rotation ticks, each row followed by its count of ticks:
The counts run from 0 to 497.
[ 13   8  16  -7 -25   5   7 -29   4  -6 -18  15   9   8  -3 -11 -20  10
  -1  15   7 -15   4   6   4   1  -2   4 -12  -9  18 -18 -10  17  -1   2
  18 -10   2  -5   6  -8   4 -17 -10   1   2  14   4  15  12   2   1  12
 -14   2 -14   0 -19   6   8  14  -1   3  -1  -1  -4  -5 -18  -6 -15   7] -> 283
[ -7  -2  -3 -12 -14   1 -11   2   4  -8 -14  -3  -3 -14   2  -9  -6  12
   1  28  -5 -21  -2 -12 -12   6  -5  -1   3  -7 -15 -18   5  12  16   3
   3  -6 -15   5   0  -9  19 -19  -1 -15   2 -23  -2  22  22 -11  16  -1
   7 -33 -10   8 -16   0   0   7 -10   7   2  18 -16  22 -19  12  -3 -16] -> 432
[ 12  -6 -13  -2 -13   7  18  20  -3   8 -15  -2  15  17  -7  16 -15  20
   4   9   3 -27  10 -11  -7 -12   1  -2  11  -8  -5   5  12   3   0   3
   1  -1  -1  -7  13 -32   2 -13  15   1  16  12 -10 -12  10   5 -11  26
  11   0 -22  -3  10 -14   8  12  14  -6 -17   8  -5   7   5 -10  -9 -16] -> 389
[  2   8  -4 -19  -5  -5  11  12 -26  -1  -2   8   7  14  -8  -8  -8  -7
 -13  -3  -4   4  -4   8  -1 -16  21  37   7   6   8   9 -23  -7   2 -16
  19  -5  -6 -13  15   2  -2 -15   3  -3 -12  -8  15   7   0   9 -23  -1
  -9 -11   2 -23 -10   0 -10  -7   4  -6 -16 -22  18  11  -5   4  -7  19] -> 394
[ -5   5  16   2   5  12  10  -4   2  -8   8  -6  22   2  -1  23   2 -10
 -11 -21   8  17   3  14   9 -27   0  14  -4  13  12  13   3 -15 -10  -5
   4  19  16  -1  -1  16  -3  -7  -2   5   4  16  12  -1 -14  -2  -8  10
   3  10   5 -13  14 -14   4  -1  13   7   4 -22  12  -6  10 -23 -19  12] -> 26
[-12  14   5  12   7  -2  -8 -10  -5  -6  16   8   8   1  14 -17  14 -26
 -18  -7  -4  16 -11  10  -4 -17 -13  10   3   6  12  16  -5  -6   2  -9
   4   1  20   1   5  33   1   5  -4  -1  -8   7  -6  15   3   6   8  -9
   1 -18  -2 -15  -4  15   5  -5  -7  19  16  -6  19   4   3 -13 -13  14] -> 303
[  5 -28  -2  -5   6 -21  -7  -5  -4 -14  -9   2  -2 -28  11 -20   9  18
 -15  16  -6  -7  12   4   1  15 -23 -17   8   1  -2   3   2  -2   5  11
   2  -4 -12   6 -19   3   7 -10 -28 -15  -2 -19   7   8   7   0 -13   4
   2  -2  16  28  -8   5   1   0  -2 -13 -18  19  -8  -1 -19  12  -9 -10] -> 44
[-12 -18  -2   3  -5  -2  -4   8  -6  -4  -1  -9  21 -28   2  12   6  11
  -1  12  15  -8  -4  -2   9  -4 -11 -11   8  11   4  -4  21  13  11  37
  10  23   2  -1 -24   2 -10  -3  -1 -10 -11 -17  -8 -12 -12  -5 -16  18
  16   0  10   3  29  -6   9  -5   8  -5  -7   5   5 -20 -13   0  -7 -12] -> 253
[ -3 -12  -8   2  -6  -3  -7  21  -6   3  -2 -19  16 -16   6  35   7  -5
 -12   2  16   5   0   2  -3 -17  -9 -11  -3   6  -5  -3  35   9  12  17
   4  12   3  -3 -19   0  -7  15   2  -5  -8 -23 -31  -2   3  -9  12  12
   9 -17   6 -13  27   4  -3 -12   6   6   3   3  14  -7 -10 -12   9  -5] -> 196
[ -9 -13  -3 -10  -4   3   4  21 -11   0  -7  -7  16  14  -8  27  -5   4
  12   5   7  -1  -1  -7 -14 -21  15  10  10  -4 -13   2  10  -6  -6 -11
  -4   7 -15 -12  10 -12 -14  -2  30   6   3 -12   2 -14  -1   7 -14   7
   9 -10  -8 -28   8 -26  -3   3  19  -2 -15  -4  -2  22   4 -13   5  -2] -> 494
[ -2  -1  -5   0  -7  28   0   7  12 -13 -32 -10  -1  -4  -9  37  -4   1
  -3   5   8  -9   8   4   0  -8  -1   1   0  -5  -4  -1  24  -2  18  -4
  -9   2   6   0   3 -16  14  -7  -3  14  21  -1  -5  12  20   3   4  11
  -7 -15 -17 -21  -3  -9   0   5   2   4  -7   7  -4  19 -13  -5  14  -2] -> 286
[ -1 -10 -12  21  12   5   3 -12  23 -14 -14   5   1 -24  10   5  16   3
 -13 -11  -1   2   4  15   2  22 -27  -3   0  -6  16   3   9  -7   0  15
  -6  -6  14  12 -16   7  15  -7 -35   0   6   8  11  11   7   6  -7   0
  -4  19   6  20  -5  16   4  -3  -5  -2   6  11   7  -4 -16  13  -3   3] -> 250
[-21   2  10  -4  10  -3  -7   7  12   5  16 -22 -13 -17 -19  14   7   4
   6  -6  -3   7 -19  -1   2  12  -4 -28  -9  11 -23 -24  27 -14  -5  -5
  -3  15   1  13 -16  13   9 -19  -2  -8   8 -22  21 -10   1 -19  -5  -9
   8  -7  14   0   1 -15 -10  -2   8   5  -9  -2 -10  -1  -6  -4  -3 -11] -> 265
[-11   4  -3  -3  11 -16 -16 -19   5  -4  13   2  -2 -15   4  -7  20 -21
  -2  -3 -10  10 -18   7 -15  23 -24 -17   9  -4  -5 -22   6  12   2  -3
   0 -16   3   4   1   6 -19   6  -2   0 -12  -4  -9  11   4  -3  26 -27
  11 -16   3  -2 -12  11  -2 -15  -2   4  15  14  -5  10 -10  -2  14   9] -> 475
[  6   3  11  -4  -4  28   7  -8   9   5  -3  -8  10   2 -10   9  -1  26
  11   9   8  -8  12   8   5 -12   1   9  -2  -3  -6  -6  12 -11 -16  -2
   4  17 -11   1   6   1  16 -31  -8  -5   4   3  41   3   4  -6 -19  10
  -8   7   3  -5 -11 -19   2  15  15   4  -4 -22 -20   7  12  -1 -20  -4] -> 115
[  2  12   6  -9  19   8  10   0  -5  -9   4   3   2   9  -4  -4   9 -23
  -2 -18  -9  17 -18   8  -6   5  -7  20  16  11  20  26 -23   0  -5  -5
  10  -2   3  -1  -2   9  10 -13 -37   0  -1  10  -4  13  -9   3  10  -7
  -8   1  -1  -9   3  -7  -5 -17 -15   9   1   7  10   2 -12   5  -4  18] -> 292
[-20   6   8  11   1   4  -2   2 -17 -13  11   3  -4   0  14   1   8 -26
 -13  -9 -14  17 -13   9  -8 -12 -16   0   5  12   3  20  -4  -8  11 -14
   0   8  23   4   3  20  -4  11  -6   7   5  -4 -14  -3   8  -3  19  -1
  16 -24  -4 -10  12   2  -7 -13 -20  29   5   1   9   6  -5 -14  -4  12] -> 302
[ -4   0  -4  10   5  25  10   6   1  -4   2 -10  17   4  12  10  14  -6
  -4 -18   3  13  -5  19  -7  -4 -15  11  22  10  16  24  11 -10  -5   1
  -4  26  12   9   0  16  -3   2  -9  12   5  12   6   8  -5   6   2   5
   5   4  12 -20  17 -18  -7  -6   1  10  11 -13  11   4   9 -11 -15   1] -> 83
[ 19   7   3  -5  -6  16  15  24  -7  -1   1  -9  15  11  -2  28 -17  16
  -6   6  10  -3  24 -16   6 -31  14  15  -6   3 -13  11  24  -5  -1 -10
  -3  -5  -4  -7   7  -7  15   1   6  -1   2 -10  -7  -8  -1  -6 -20  18
   0   0  -3  -6  20 -12 -12   4  14  -7  -5 -30   2   7   8 -12  -5  -9] -> 127
[ 19   0  -9 -11   3 -24   0   4 -28  -9   3  18   1   3   8 -18   2  -4
 -17  -8  -8   8   0  16   2   5 -16   5   9  15  16  14 -19  -4   6   0
   5 -26   3  -1   6  -3   2  12 -16  -2  -9 -11   9  13   7  10 -23   5
  -7   1  21  -1  -7   5 -18 -18  -2 -11  -8 -17  14 -11  -9   7  -2   5] -> 190
[-29  -9   4  -6  10  -9  -5 -10   7  -9  -1   7  -1 -12   9 -13   7  -5
   3   5 -12  -1  -6  -5 -15  11  -5   4  18 -14  -1   5 -11   2  -2 -10
  -1   1  -2  -5   9   5 -10 -13   9  -4   6   1   1  10   7   4  21 -20
   3 -20 -20   6 -24  -3   8   7 -14  12   4  39 -11  26  -9   0  -3  12] -> 213
[ 14  10 -14  22 -13  15  -5   7 -23  10   0   7  16  13   1  -3  -5   3
  -8 -12   9  -7   0  11   2  -4 -16 -13  -6   7  10  -9  15   7   1  16
  -4   5  16   5   5   2  -8  18   6   8   8  -2 -22  -4   5   6 -11  19
  12   2   7 -19  19  -1   0 -12   9   1   4 -22  14 -25   3  -8 -15  -1] -> 299
[-14  -7   0  21  26  18  -1   4  31   2  -4 -16   1 -21   0  12  15  10
   1 -12   5 -11  16  -8  -4   0  11   9   1 -13 -17   8  27   6  -4  -1
 -10  17   2   6  -5  14  22 -29   5  -9   0  -4  18  -7  -4  -1   2  -2
   3   8  -1  19   7  14  10   6   2   6   9   5  -4  22  18   0   1   1] -> 423
[ -1  -8   4  13   6  14 -10 -16  25  -3   1 -18   1 -27  -2   0  24   5
  15  11  11   1  -7  -2  -7  18 -24 -18 -14   0  -6 -13  22  16  -1  19
  -2  14  -2  15 -22   4  12 -17 -11  -9   1  -1  15   4  -2 -14   3  -3
   6  -6   7   9  -2   7   5  -1   7  12  14   7  -7   2  -6   0 -11  -9] -> 46
[  4   4   8  13  22   5  -7  -3  19   1   9   2   8 -18  10 -23   5   8
 -18  -3  -2  -9  16   2   9  -5  -4   0 -20 -11   7   6  11   0 -12  -5
   4  -2  13  13  -2  19  30 -17 -11 -21 -10   8  20   1  -2  -7  -7   1
  -6   8   0  32  -6  29  11   7  -3   1  12  -2   1  -1   6  -3 -13  -4] -> 204
[ -8   8   5  -3  16  13   4   7  24   0  -3 -23  -5  12 -20  27  -8  -3
   7 -20  -1   2  -5  -6  -2  -1  22   6  -7  -4 -24   0  21  -4 -11  -9
 -10  13  -1   1   6  -1  20 -20   7 -10  14   8  18 -15   1  -5   0  -4
   2  12 -17  -6   4 -16   2  13  10   2   2  -4  -5  21  17   1   4  -2] -> 276
[  2  -5 -16  -7  10   3  17  29  -1  -8  -7  -9 -10  23 -19  35  -5  -3
   1 -23   0   5 -17  -1  -3   2  16  13  10  13  -7  11  17 -26 -12  -8
  -2   5   7   7  -7 -17  16  -5  -9   9  12   3   1 -19  -6  -3 -17   7
   6  14  -7   3  14 -19  -5  -9   4  -8 -20  -4   6   7   1   8   6  -1] -> 71
[  1  -2   9 -10  -1  -5   7  16  14  -1  -6  -8  13  -4   0   7 -19  18
   9   9   6 -17  20 -20  -1 -26  11   7  11 -17 -16   9  21  -1  -6 -14
  -5  -2 -15  -5   7  -9  12  -7  10 -24   5  -4  -1 -12   8 -11 -10  10
   6 -10 -12  10   8  -7   1  21   5  -6 -10   1 -15  24   7  -3   1 -23] -> 274
[  8   9   0   2  22  -5  13  -3   3  -6   6  16   1   1   6 -18   7 -20
 -14 -23  -3  13  -4   8  -6   9  -4  21   7   1  22  29 -15   3 -12  -8
   4   0  16   6  11  10  15  -7 -20   0  -3  24  -1   8  -2  25   1  -2
  -5  12 -10  15  -3  12  10   3 -21   9  13   7  13   4  -1  10  -8  22] -> 350
[  1 -12 -26   3  19 -17  -4   6   2 -18 -11  14  -6 -19  10  -5  10  -1
 -22  -7   0   9  11  15  -2  18 -18   1  11  -3   8   7   6  -7   1  -2
  -5 -18   3   4 -10  -4  11   3 -30   0  14 -15   6  10  10  13 -14   0
  -8  14   6  24  -6  15  -6  -5  -5 -13 -14   9   9  11 -15  14  14   7] -> 249
[-17 -10  -8  22  -2   4 -22 -16  -1  10   5   6   9   5  -6   1  11  -5
  15 -16   1  -7 -22   9  -6  14  -6 -28  -8   1 -10 -37   7  -2 -20   7
  -2   9  14   3  -5  11 -17  -7  29   7   4  10   9 -10  -4   4 -11  -7
   8  -3   0 -17 -19   2  21  -1  22  12  -1  -5   2 -19   6 -14  -4   4] -> 209
[  7   4   0  -2   7   2   9  33 -11   2  -3  -9  -2  15 -12  33  -9  -5
  -9 -19   4   4   3   3   1 -20  13  11  -1  12  -9  14  25 -17   3 -14
  -4   1   4   1   4  -7  20  10   2  -3   3 -10  -6 -15  -5  -4 -12   5
   3   2  -4 -12  18 -16 -18  -1   1  -4  -3 -17  11  17   8  -5   7  -5] -> 128
[  0 -30  -8  16   0   3   0  -7   1   3  -8  -6  35 -19  12  -2   6  16
   1   2  19 -12   8  12  11  -2 -19  -8  -2   6  16  -7  17  21   0  33
   0  17   6   3 -18  -1 -11  -3  -3  -2  -7  -1   0  -2  -7  -1 -17  19
   2  10  12   8  13   2  12   0  17  -9  -4  -1   2 -23  -9  -8 -14  -7] -> 252
[-15   6  14   1   8  -4 -20 -11  12   5  15 -12   3  -6 -19  12  14  -8
  11 -16   1   6 -22   3  -4  12  -9 -20 -17  13 -18 -41  17  -4 -12   0
  -1   4   7   3  -6  13  -1 -15  10  -3   7 -13  23 -12  -6 -14   2 -16
   5  -5  10 -14  -3  -8   1  -6  23  12   1  -4  -3 -13   5 -13  -5  -2] -> 266
[ -3  -8  -2  -2 -15  11  10   0   4   3 -11  -8  26  12  -3  27  -8   8
   5   2  15 -11  11  -6  -7 -19  12  14   1 -11  -6 -12  16  10  -4  -1
   6   9  -6  -9  11 -12 -16 -13  30   3   3  -1   9  -5  -1   8 -12  12
   0  -5  -7 -26   2 -10   1   4  23  -1 -10 -16  -3  14  10 -14  -6  -3] -> 493
